The rows below fall into families. The same turns and mirrors carry the whole set onto itself and the rows of a family onto each other. For each named row, which other rows are in its family? Write them in the order they are listed.
These 15 rows form 3 families of 5 rows each.
F: [  1  -8 -23  -3 -38 -18   7  51   5  -1   5 -17 -11   2  18  18 -14  10
 -12  -4  -7 -36   1  13   2  -4]
S: [ -4  -1  20   7   3   6   9 -29 -25  -3  11  38   9  10 -45   8  10  -6
   8   5   3  24 -28 -14  -5 -11]
R: [  5 -19   9  11 -15   7  24  -8 -28   3  25  21  14  34 -20   3   5   3
   3   3  21  20 -35   0   7   8]
V: [  2 -29  -6  15 -10   5  -9  10  -2  25  12  17  13  34   3  10   9  25
  -6   8  17  19 -28  15  24  19]
A: [  2  19 -11  -4  29  -2 -49   1  14  -5 -30   9 -13 -11  15 -19   4  -5
 -16  -9 -20  14  16 -24   3 -15]
W: [-12  -1  15  11  16  -1 -32 -28   1  14  -9  44  -4  -2 -34  11   8   8
  -2  15 -14  22  -7  -9  -3 -13]
Q: [ 18  -4 -19  -4  -9   8  12  22 -18  -5  10 -20  11  31  36 -27  11  -9
 -11 -19  22  11 -21  -5  21   9]
P: [-10  22  -5  -6 -16 -20  -6  17  -1 -17 -11   7 -23 -28 -20  17 -12 -10
  -1   4 -36 -31  15 -17 -16 -28]
K: [  5   6 -14  -3 -44 -12  37  41 -18 -20  19 -16  -6   8  -2   9 -13 -11
   0  -5  -3 -40 -12  -1  -5 -10]
Y: [ -5 -20  -4  17   9  -2 -42  -1  14  29  -7  30   1  10  -7  15   3  26
 -12  15  -4  18 -10   6  14   5]
L: [ -9   9 -22  -5 -22 -20 -21  38  16   1 -13  -1 -20 -16   5  18 -15   6
 -10   8 -28 -32  21   2  -4 -15]
B: [ 13  18   1  -8   0   8  27  -4 -36 -34  10  -8   9  18   3 -30  10 -30
  -1 -22  16  11 -20 -30  -2 -10]
T: [  3  29   3  -9  22   3 -14 -22 -19 -25 -10  10  -5 -11  -8 -26   8 -29
  -3 -12 -14  18   2 -40  -5 -27]
G: [ 10  -3 -27   0  11   2 -35  24  14  11 -17 -11  -1  12  46 -20   6   7
 -20 -11   3  11  -3  -4  24   7]
D: [ -1  21  -1 -10 -33 -13  31  20 -24 -30   9  -4 -14 -13 -24  12 -11 -18
   4  -3 -19 -31  -1 -17 -18 -26]

Same family as W: S, R, V, Y
Same family as B: A, Q, T, G

The rows below fall into families. The same turns and mirrors carry the whole set onto itself and the rows of a family onto each other. For each named row, which other rows are in its family? Write them in the order they are listed.
These 32 rows form 4 families of 8 rows each.
bip: [ 20  19 -17 -38 -19  -9  26 -21  25 -26 -13  -6]
nofu: [  6 -17   6  23   8 -19  -7  24   3   6  -1   3]
Fega: [ -3  27  -9 -26 -36   6  -5   8  -1  -6 -35 -14]
kemer: [ 41 -11 -12 -29 -12 -28  12   9   7  -9   4   3]
fev: [ 28  10 -16 -39   3 -12  11 -30  15 -14  -6 -12]
tipa: [  7   9  11  -1 -28  32  16 -37  34  -8 -20 -20]
mitu: [ 17   5 -17 -28 -16 -30   8  26   2 -14 -14   4]
Sogop: [ 17  15   1 -41 -32  14  13 -18   5  -3 -26 -24]
zafir: [  6 -21  15  20  10 -17  16   8  21  10  17   3]
ful: [ 28   0 -13 -14 -21 -28 -20  20   3  -8 -12   5]
fepun: [ 37  -4   2  -5   5 -31   5 -12  12  -7  16  21]
febe: [ 3  1 22 43 -5 23  9  8 21  3 -5  6]
bev: [ 38 -19  13  -7  20 -19  12 -11  22  -7   0  15]
bebep: [  8  -4  30  32   4   8  23 -13  26  11   6  15]
zom: [  1 -13  15  26 -16 -19  -8  22  24   5   0  10]
Zosik: [-29  14  20  14 -31  17   6   8  22   7 -22  -7]
Pap: [-15   5  30  10 -10  25  17 -16  19  17 -17 -23]
zefi: [ 27  -3   8   2   4 -29   3  14  14  -8  -3  37]
zuki: [ 14 -14  27  21   5  22  32 -11  33  -4  -1  -1]
Bubo: [  4  15  -2 -13 -13  32  30 -28  27 -12  -8 -29]
Bifim: [ -5  30   0   1 -36  28   1 -24  21  -6 -15 -26]
mev: [ 13 -14  22  33  16  16   5 -17  23  -1  -5   1]
Sebag: [ 35  29 -14 -34 -21  -4   9 -23   3 -16  -4 -11]
rugi: [ -5  34   0 -25 -40   4   9 -13   2   6 -19 -23]
vatug: [ 31  10  -1 -32 -19 -33  -3   6 -10  -2 -10   8]
nele: [ 21 -20  17  21 -12 -17   4  21   5  13   9  18]
kodon: [ 17  25 -14 -40 -26 -22  -6 -17  15 -15 -12   6]
ruz: [  5  30  12   2 -23  36  27 -27  16   2 -16 -16]
Sobur: [ 29   0  -6  -5  26 -23  16   2  12 -16   5  17]
virap: [-15  -8  25  22 -26  15  -5  -8  19  13 -20 -19]
muli: [-16   6  19  28 -31  18  14   0  16  20  -1 -14]
dosat: [ -4  14   3 -29 -51   5   8  -4  19  -6 -33 -16]

Same family as dosat: bip, nofu, tipa, mitu, mev, Sobur, virap
Same family as zafir: kemer, Sogop, febe, Pap, zefi, Bifim, kodon
Same family as Fega: fev, ful, bev, zom, Zosik, zuki, Bubo

The rows below fall into families. The same turns and mirrors carry the whole set onto itself and the rows of a family onto each other. For each named row, which other rows are in its family? Write them in the order they are listed.
These 32 rows form 4 families of 8 rows each.
roz: [ -8 -22 -11 -18   9 -14   5  13  33  15  27 -21   6 -43  36  22 -16 -13
  -6 -17   2   5  10   3  -4  18 -13  13   3   5  23 -11 -17  -5 -11 -16]
vivib: [-23  33   0  20  11 -18  49 -20   0   6 -10 -28   3 -15 -11  -5 -12 -23
  14  13  -1   9  14  44  -1   0  12   3 -13 -42   2  20 -23   4   1  36]
gog: [-19 -23 -13  -1   3  -2  14   0  40  -1  18 -26   1 -51  28  11 -25 -11
 -13 -12   0   3  18   6   7  35   6  10  19   9  19  -3   1  -1   6 -24]
sur: [-19  26   3 -14   9 -21  27   7  16   8 -30 -22 -12  -4 -10 -14  37   6
  14 -12 -13  18  10  37  13  11 -12   2   8 -34   4  10 -24  -8 -30   5]
gafe: [ -6 -20   1  14 -21  -1  38  -5  27  11 -16  16 -10  20   0  -5 -23   2
 -16 -12  38  36   3  -8  19   5 -25  23  11  20  32   9  13   1 -27 -33]
vuz: [  5  -3 -18   0  37  -7  29  38 -25  21 -28   7  21   7 -23  23 -14 -18
  11 -19 -10   2 -13 -14 -13 -16  20  -7  -7 -23  23  -6 -13  19 -11  14]
gapar: [-12 -13   5  -7 -34   7  17 -11   2  23  -8  13  -6  12 -17  -7 -17 -16
 -25  -8  33  27   2   9  25   0 -35   6  13  18  30  15   6  -3 -36 -32]
Rokot: [-11 -11  -3   0 -30   5  21   8   9   6 -21  16 -11   1 -10   2 -41  -7
 -24 -15  34  30  -6   1  19   1 -27   2  17  35  27   6  24  13 -18 -33]
vubor: [  2 -20 -14  28  -9 -22  29 -32  19   6 -15  16   2 -17  -3  11 -53   0
 -16  -2  43  11 -11   7 -11  -5   2  10  11   7  17  -5 -10  49  -1  22]
Sevin: [-12 -20  -2  -8   8  -5  10   7  36   1  14 -15   7 -46  16  18 -15   5
 -24  -1  12 -19  21  -8 -20  34  -1   7   7  -2  23   1  -6   0 -10 -30]
Lelez: [-50  -9  -8   1 -21  24  22 -16  24 -21  30   5 -14 -20   6  11  -8  14
 -21  -2  12 -33  19   1  -3   6   5  12   0  18   9   0   1   5  -2 -18]
mel: [ -7 -16  -8   0 -23   4  20  -2  15  30 -25   8  -8  11 -16  -8 -14   4
 -36   5  31  36  11  -6  14 -16 -29   8  11  23  36  16  24   5 -20 -23]
naz: [  1  -3 -14  35 -10 -21  26 -17  13  12 -10  19   8  -1  -5  12 -45  14
 -14  -9  52  10   1   6  -1  -2  -5  37  11  25  35   7  -1  35   7   0]
suto: [-17  28 -20 -13   2   3  19   0 -26   1 -11   2  13  27 -41  14 -15 -17
  -2 -19 -15  -3  16   2  -7 -44   7  -8 -26  -2  -8  13   0  12 -40  16]
Ribup: [  6  -8  -7  24 -21 -18  16 -14  17  -2 -28  18   4 -15 -11  12 -63   5
 -24  -2  37  21   2   5  -5  -4   0   9   5  31  14  -2  12  40   4  -2]
Vozak: [-38   2   4  14 -30  17  18 -25  12 -26  39   5 -19 -14   4  10 -12   1
 -27   3  -2 -17  20  -8   0 -16   9  18   2   5   9  12   7  -8  11   8]
Tapu: [  6  -9 -18 -10  15 -13  37  38 -14   6 -21  -5  21   5 -21  21 -28 -40
  14 -26 -14   5  -9  -6 -29 -13  10 -11  -4 -27   3   2  -3  10 -37  22]
Fabo: [-33  33 -13  25   9 -23  65 -14 -10 -24  -1  -7   4  -7 -20   2  -8 -18
   4  19   8  -1  16  34  -3   4   5  -6  -2 -35  14  18 -22  23  12  23]
Zodi: [-19  21  -7  -4  -2  17  37  -1 -20  21 -25  10  20  33 -33  15 -14 -11
   6 -11 -23   1  17 -10   7 -37  28  -6 -21  -4   2   9  -4   2 -36  -1]
nagig: [-21   7  -8 -22   3 -32  38   6  17  10 -40 -30  -2   0   8   0  39  -9
   9 -24   0  13  14  35  18   5  -6  -5   2 -16   7  30 -17 -11 -36  -2]
miru: [-29   9  -5  -3   3 -14  37   9  20   1 -23 -42  -7   4   1   0  30 -15
  16  -4 -14  -2  10  36  28  -6  -2 -11   7 -28   0  12 -28  -8 -41  10]
Mog: [-18  33 -11  13  -5   4  24   7 -39  13 -19  -3  17  36 -23  16 -16 -15
  12 -24  -7 -10   6   6  12 -40  12 -10 -19  -6  10  -3   1  16 -48  12]
duku: [ 20  -1  -1  16  20 -13  22  30 -27   8 -39  -5  21  20 -13  18 -14 -25
  13 -19  -7   4  -7  -5 -10 -11  14  -9  -9 -28  10 -13  -1  14 -38  23]
beli: [-24  30  -8  28  15 -23  39   0  -4  -8  -3 -34   3 -10 -19   2   1 -17
   6  22  -8 -19  16  40  12  -9   5  -6   6 -46   8  12 -33  13  -6  29]
ragiz: [-37  45  -6  19  -6 -16  61  -7   3  -5  -5 -14   1 -15 -16  -1 -10  -4
  22   5  -4  -1   9  42  -7   2   8   3  12 -46   8   5 -28  20  -3  28]
lakiz: [-20  -9 -19 -12  -5  -1  -5  20  27  12  17 -18  -7 -43  28   2 -10 -12
 -15 -12   6  -9  11   5 -23  35  -2  19  15   2  29  -8  -3   2   2 -18]
voris: [-43  12 -12   6 -32  21  12 -23  29 -19  28   2 -23 -18  14  -7 -12   2
 -27   6  -3  -9  29  -6 -17   8  17  19  -3   8   7  -9   6   5  -1  -5]
gume: [-37  47  -7  -1  -7  10  35  -8 -16  11  -9  -2  19  25 -30  19 -12 -21
  -4 -25 -10  -6  13 -10  12 -30   4  -4 -30   1   7  10  18   4 -46  -6]
lozav: [-38  -2 -11  13 -13  16   7 -20  20 -24  27  -5 -19 -32   4  -1 -11   8
 -30  -4   0 -11  23   7  16   5  11  13  12  17  13   7  14   2  20 -11]
zak: [ -6 -23 -27  20 -14  -6  39  -9  20  22 -18  17  12  -9  -3  12 -54   2
  -9  14  37  25   0  10  -9 -11  -4  15  11  21  32  -5   5  45   7  10]
Zaf: [ 10  -8  -5   5  36 -15  27  33  -9   1 -36   4  25  -1 -16  29 -11 -28
  10 -21  -3  -3 -19  -4 -25   6   9   8 -17 -15   7 -11   2  15 -15  25]
Rul: [-31  16  -6  -8  16 -11  36   3   5  15 -21 -33 -23  -2   0 -16  32 -19
  18 -21  -4  19  -7  40  18  -6 -11  -7  -6 -29   4  22 -17 -10 -22  19]

Same family as naz: vivib, gafe, Sevin, Lelez, suto, Tapu, Rul
Same family as vubor: roz, gapar, Vozak, Fabo, nagig, gume, Zaf

The rows below fall into families. The same turns and mirrors carry the whole set onto itself and the rows of a family onto each other. For each named row, which other rows are in its family? Write them in the order they are listed.
These 32 rows form 4 families of 8 rows each.
Kod: [ 13 -16  13  -4  34   3   3  20  25]
mol: [-24 -17  21  18   6  -1 -14 -13 -11]
Deto: [ 11   5  -5 -23 -19  26  12  25 -23]
bepa: [-37 -14  16   8   4  22  -5  -8  -2]
gito: [ -9 -13  11 -15  25  30  17   4  34]
Gak: [ 30  22 -13 -16   9   4   8  -1   2]
kab: [ -3  -8  33  15  11  11 -23   2  -7]
pep: [ -2 -28   3  -5  34 -18  10  -1   5]
nuzi: [ 24  18  26  -7 -20  14  16  -1 -22]
lan: [ -4 -43   1   6  26  -8  17   1   1]
geget: [  9 -26  13   8  13  10 -12  16  29]
nabu: [  5   3  -5   9 -40   0  28  -5  -7]
barat: [ 13 -29  13  12  27   1   3  18  22]
nabak: [ 32   7   9 -16 -19  14  15  -5 -28]
buza: [ -4  10  15 -20 -17  29  19  20 -28]
Kop: [-16 -36   5  -5  24  23  28 -12  11]
Lep: [ 31   5  12   3 -20   9  27   0 -24]
Vol: [ -6   6 -19 -10 -40  17  14  16  -3]
Melu: [  1 -27  17  -2  24  30  19   9  32]
med: [-21 -26  -4 -14  26   9  25 -17  12]
Pulok: [ -9   0 -13  -2 -33  22  31  20 -14]
sovit: [-17 -39   8 -11  24  22  11 -17   3]
dit: [ 13  16 -33 -13   2  -9  12  -4   0]
Vezaz: [ -2 -23  18  -4  18  37   5 -10  31]
Nurif: [ 12   8  -7  -2 -39   2  20 -17  -5]
boza: [-19  -6  31   9   9  33 -13   9   1]
nuf: [  4  13   8  11 -35 -10  11  -4  -7]
nupeb: [ 15  19 -16 -31  10  26  17   5  -3]
vuvu: [ 13   3   7 -11 -18  31  28  23 -28]
gosa: [-21   5  -7  -5 -34  12  16  16 -15]
rire: [ -2  12 -35 -28   5  14  18   4  -6]
bifu: [ -7 -42   5   2  22  -9  -8   7  -3]

Same family as lan: nabu, barat, Kop, Lep, Melu, Pulok, vuvu
Same family as Gak: mol, bepa, kab, dit, boza, nupeb, rire

The rows below fall into families. The same turns and mirrors carry the whole set onto itself and the rows of a family onto each other. For each named row, which other rows are in its family? Write them in the order they are listed.
These 15 rows form 5 families of 3 rows each.
lifi: [-11 -12 -25  22  19  10   3  -9 -15 -12 -12  57 -27  24 -18  -1  16   5
  43 -24  -1  26  -6  47 -32   6  25 -55  47 -57  19  25 -32  -8 -18  21
 -28 -27   3   0 -21  30]
Gike: [ -1 -14   0   9   8  19   4   7 -24  11  16  21 -34  25   8  34 -26  51
  -5  12 -27  50 -33  -4 -23  10  35   4   0 -71 -31  14 -17  11 -15  15
  -9 -22   1 -29  23  31]
Salup: [-30  16 -36  -3   8  -4   8   4 -13 -17  -1  53 -38  34 -39  19  14  24
  23   2 -32  40 -38  27 -43  32  24 -57  33 -15  22  11 -17 -10 -16   4
  -3 -45  15  -8 -30  32]
vovav: [ 12  -3  -5  22   8  34 -24  16 -23  10  10   3 -36  20  18  20 -28  41
   9  -4  -4  30   5  26  -8  -8  51  -4  19 -65 -23  26 -24 -13  -6  34
 -28   0 -17 -12 -16  18]
tubek: [  7   0 -28  14  22  24 -16  14 -17  -3  26  19 -27  14  23  10 -11  59
  15   4 -33  40  -6  23  -5  -6  49   9 -22 -37 -23  24 -27  -3  -9  36
 -18  -1  -1   0  -4  10]
gofu: [ -5 -11  50  21  29   2   0 -18  16   8   1 -13 -27  -4  -9  34  15  29
  30  51 -12  62 -28  -8 -32  39  45   1  35 -44  -5   7 -64 -10 -21 -13
   6 -22   6 -18   0  46]
Zeku: [  8  -3  34  34  40  12 -29 -12  22   0 -11 -19 -24   9  -8  19   5  19
  58  23  -7  40   7  24 -25   6  40 -19  59 -23  12  21 -70 -28 -20   6
  -6 -15  -2  -1 -22  35]
Lubuv: [ -8   3  16  33  46   6 -24 -19  15  -7  10 -14 -24 -14  -1   7  32  33
  48  45 -16  55   0  19 -12  25  51   2  15 -13  11  19 -78 -25 -16  10
  -8  -9   6  12 -34  31]
Tezov: [-22   0 -40  20  21   5  18 -20   1  -1   4  55 -39  21 -26 -15  16   0
  24   4 -19  29 -15  29 -33  38  11 -35  32 -12  14  19 -27   3  -7  16
 -34 -40  32 -11  16  61]
tasus: [-34   2 -46  33  42   3   3 -24 -23 -14   4  57 -22  33 -10  -7  21  19
  43   3 -17  48  -9  44 -19  14  19 -35  16 -34  29  34 -43   3 -22  27
 -24 -43  16  14 -21  37]
sonet: [-11  26 -17  -4 -11  24 -14  29 -26   4  25   7 -48  21  -6  31 -21  51
 -10  13 -28  42 -25   8 -18  27  54 -11  -1 -31 -22   3 -10 -15  -2  12
  -6 -12  -3 -19 -36  19]
Zufa: [-34 -13  -7  25  24  -2  23 -26 -21  -2  -7  53 -30  31 -22  20  10  11
  22  15  -6  55 -38  15 -40  39  16 -35  38 -69  16  17 -33  14 -26   1
 -13 -54  14 -13   5  56]
vil: [ -4  11  17  31  31  14 -17 -22  29  16   8 -24 -42  -5 -15   2  11   9
  28  47 -11  45   2   5 -19  48  41   3  37   5   2  14 -62 -20  -4   7
 -21 -16  21 -15  -2  63]
pof: [-17  32  17  12  22   3 -27  -2  15   1   1 -26 -41  21 -29  33  -1  34
  29  48 -29  56 -20   8 -26  40  44 -22  39   7  14   5 -53 -26 -14  -6
  11 -33   5  -9 -40  39]
pek: [  3   4 -23   8  -2  32  -3  11 -10  16  29  13 -47   2   9  -2 -14  32
 -10   8 -23  26  -6  10 -11  26  41   9  -7 -29 -34  11 -12  -3  10  28
 -35   1  12 -24  17  40]

Same family as Lubuv: tubek, tasus
Same family as Gike: gofu, Zufa
Same family as pof: Salup, sonet
Same family as Zeku: lifi, vovav

The rows below fall into families. The same turns and mirrors carry the whole set onto itself and the rows of a family onto each other. For each named row, which other rows are in its family? Write them in the order they are listed.
These 21 rows form 7 families of 3 rows each.
nar: [ 22  15 -17  -3 -13 -17 -33   1  28 -18   3  22   7 -22   4 -41  -4  21
 -14  12]
nuza: [ 19  22  -8   9 -26 -34 -15   0   8 -17   6  29  11 -20   4 -32   0  13
 -14  22]
sulu: [ 16  19 -17   4 -26 -29 -13  16   8 -15  -4  17  15   0  10 -54  10  -7
 -12   8]
kek: [  9   5 -11   5  35   9  -2   5   0  24 -10 -17  -4  22   6  -9  26 -14
 -15 -35]
Teru: [ -6 -19  -6 -11  -6  16  22  -3  17  -5 -17  16 -21  -4  21   6 -43  -5
  21  17]
fafer: [-20 -27   5  -4 -12   6  21 -13  11  -3 -25   3 -11   0  26  16 -45  -1
  -3  -3]
Mene: [ -5  13  -4  -5  38   2 -12   8  -1  25   8 -16  -1  -2 -11  -3  14   4
  -8 -40]
dekil: [ -1  -2  14  11  35   0 -23  -2   2  21  11 -15  -5  16 -23   2  24  -7
  -4 -17]
rikop: [ 23   8 -22  11 -10 -41 -15   5  10 -26  10  23   7 -18   4 -41   3  18
 -13  13]
Ranu: [-11 -38   7 -10 -22  12  25  -1   2   3  -1  -5 -21  -5   5   5 -37 -17
   1  10]
Pel: [ 10  11  -5  10  44   1 -11   2  -5  27   7 -10  -9   6 -14   7  22   9
  -9 -22]
Vaz: [ -1  20  -3   1 -25 -39 -22   6  18 -20  -1  25  17 -12  -3 -38  -6  11
  -6  11]
Vasof: [ -8 -33  -6   3 -18   5  27   3   9  -5 -34   1 -13  24  26  -6 -31 -13
  -4  11]
bobo: [ 17  13 -20   8 -23 -40 -25   2  11 -21  17   3   9 -19  13 -46   0  -4
   0   8]
kodi: [ 14   1 -12  13  54  -3  -1  -2  -7  15   9  -8  -9   3   4   6  21   2
  -1 -27]
vod: [  1 -35 -10   3  -2  -3  36 -13  14 -10 -20  13 -25   0  20   9 -37   0
   4  15]
tomo: [ 11   5  -9   9  43  -4 -11 -18  13  21   5 -25 -14   8   1  -1  19 -14
   3 -30]
suzun: [ -8 -42  -9   2 -12  -7  18  -9  20  -9 -17 -13 -27   9  15  -3 -44  -6
   8  13]
zibus: [ 16   9   4   7 -37 -25 -27 -14  15 -16  12  19  13 -21   3 -32   3  -5
 -22  10]
belu: [  1   4  -5   9  51  15 -29   6  -2  14   6 -11  -4   7   7   7  12   9
   7 -22]
fer: [ -6 -32  -3   3 -12   7  31  -4   0   0 -17   5 -23  -1  19  17 -42   4
  -2  14]

Same family as Vasof: sulu, kek
Same family as nar: Teru, belu
Same family as rikop: kodi, vod
Same family as tomo: bobo, suzun
Same family as zibus: dekil, Ranu

